(in the rows, 128 means zero)
Each path below is one point turned by a fixed rotation once a step. After each direction that follows a path, write how fast that rotation turns it, in deg/step (0 if it stays still).
Each turn is a multiple of 5 degrees from 10 to 175, or 0.
Each row of a path follows its step; steps can be skipped.
path 1
step 3: [137 124 131 144 131 138 139 124 139 113 137 132 120 118 119 135 135 133
 129 137 131 145 124 136 124 140 136 123 136 129 112 124 117 122 121 128
 131 116 131 126 124 133 124 138 121 126 141 138 128 109 140 135 118 127
 139 133 126 142 111 126 133 119 134 140 130 135 131 128 122 133 122]
step 7: [117 134 122 123 113 120 121 128 130 133 126 119 133 121 125 106 143 125
 134 119 132 121 126 124 134 134 126 123 134 125 125 148 124 139 135 137
 132 126 139 135 123 134 137 142 123 133 134 132 115 147 127 114 125 126
 140 136 137 136 125 112 127 126 128 120 123 130 114 130 127 116 125]
step 9: [137 142 122 144 130 115 121 131 126 122 138 126 134 138 129 126 131 127
 122 137 123 134 134 121 122 126 131 136 118 124 123 121 122 130 114 134
 121 116 129 118 141 112 130 120 133 128 111 136 131 139 129 129 135 124
 111 128 127 107 124 130 122 132 125 127 136 128 108 134 114 140 127]
step 13: [131 138 134 124 143 136 117 116 135 136 130 129 122 113 137 143 120 138
 118 130 112 116 129 130 148 136 121 127 137 139 131 126 141 135 134 121
 123 142 127 130 135 132 133 130 122 133 144 137 136 130 129 124 139 122
 120 127 108 121 132 128 128 126 129 131 137 137 128 130 136 116 126]
step 27: [126 141 133 126 116 142 125 136 121 133 130 134 121 124 132 137 120 125
 126 135 130 119 137 132 112 123 118 123 117 134 124 128 139 123 142 132
 147 138 125 128 151 131 122 109 132 139 125 129 134 122 124 125 134 142
 113 126 134 121 134 127 118 127 121 123 133 132 113 137 121 125 135]
step 29: [125 113 132 133 122 123 126 126 132 130 137 137 136 129 127 122 140 133
 133 135 136 133 124 141 127 127 113 142 122 140 134 129 139 128 120 141
 129 135 121 119 113 131 123 134 127 114 133 133 133 136 126 134 136 128
 138 133 138 147 131 137 130 137 130 103 128 142 132 116 132 121 123]
step 30: [124 134 140 114 122 127 116 112 119 139 128 128 133 127 131 126 127 126
 138 128 127 125 126 136 144 135 120 133 147 130 115 129 119 132 110 134
 130 134 134 133 119 125 141 129 127 137 135 141 136 130 120 144 131 127
 129 132 129 126 124 119 136 123 124 138 133 126 109 116 147 132 136]
Directions:
[131 128 129 127 126 129 125 125 130 128 126 127 130 127 125 126 128 127
 130 127 126 125 130 130 128 127 130 133 127 127 131 130 131 131 130 129
 130 125 129 127 130 128 128 132 129 126 129 127 127 127 125 125 130 126
 128 126 130 130 129 129 127 131 126 126 134 127 128 129 129 127 126] => 130
[131 127 127 128 130 126 126 125 131 130 126 131 127 130 126 127 129 126
 125 132 127 124 126 130 129 132 126 128 130 130 128 126 129 128 126 130
 125 126 125 127 130 127 130 127 126 127 126 130 128 129 128 127 126 129
 127 133 128 129 127 127 126 131 128 129 126 127 130 124 129 128 129] => 85
[126 128 129 129 129 129 127 128 126 130 129 128 125 128 129 131 128 123
 126 127 127 128 129 128 131 129 131 129 130 127 130 125 129 126 130 125
 127 127 129 128 127 128 125 133 129 128 127 132 129 124 123 130 126 127
 129 129 127 125 128 127 130 129 130 129 126 130 128 128 128 129 124] => 145
[126 127 129 130 126 133 129 126 127 128 131 127 129 129 128 130 126 125
 128 130 132 124 126 127 129 131 128 129 128 127 127 127 131 127 128 128
 127 126 127 132 131 126 124 126 127 126 127 129 128 126 135 129 130 129
 131 126 128 129 128 128 128 129 128 128 129 129 128 131 128 128 128] => 45
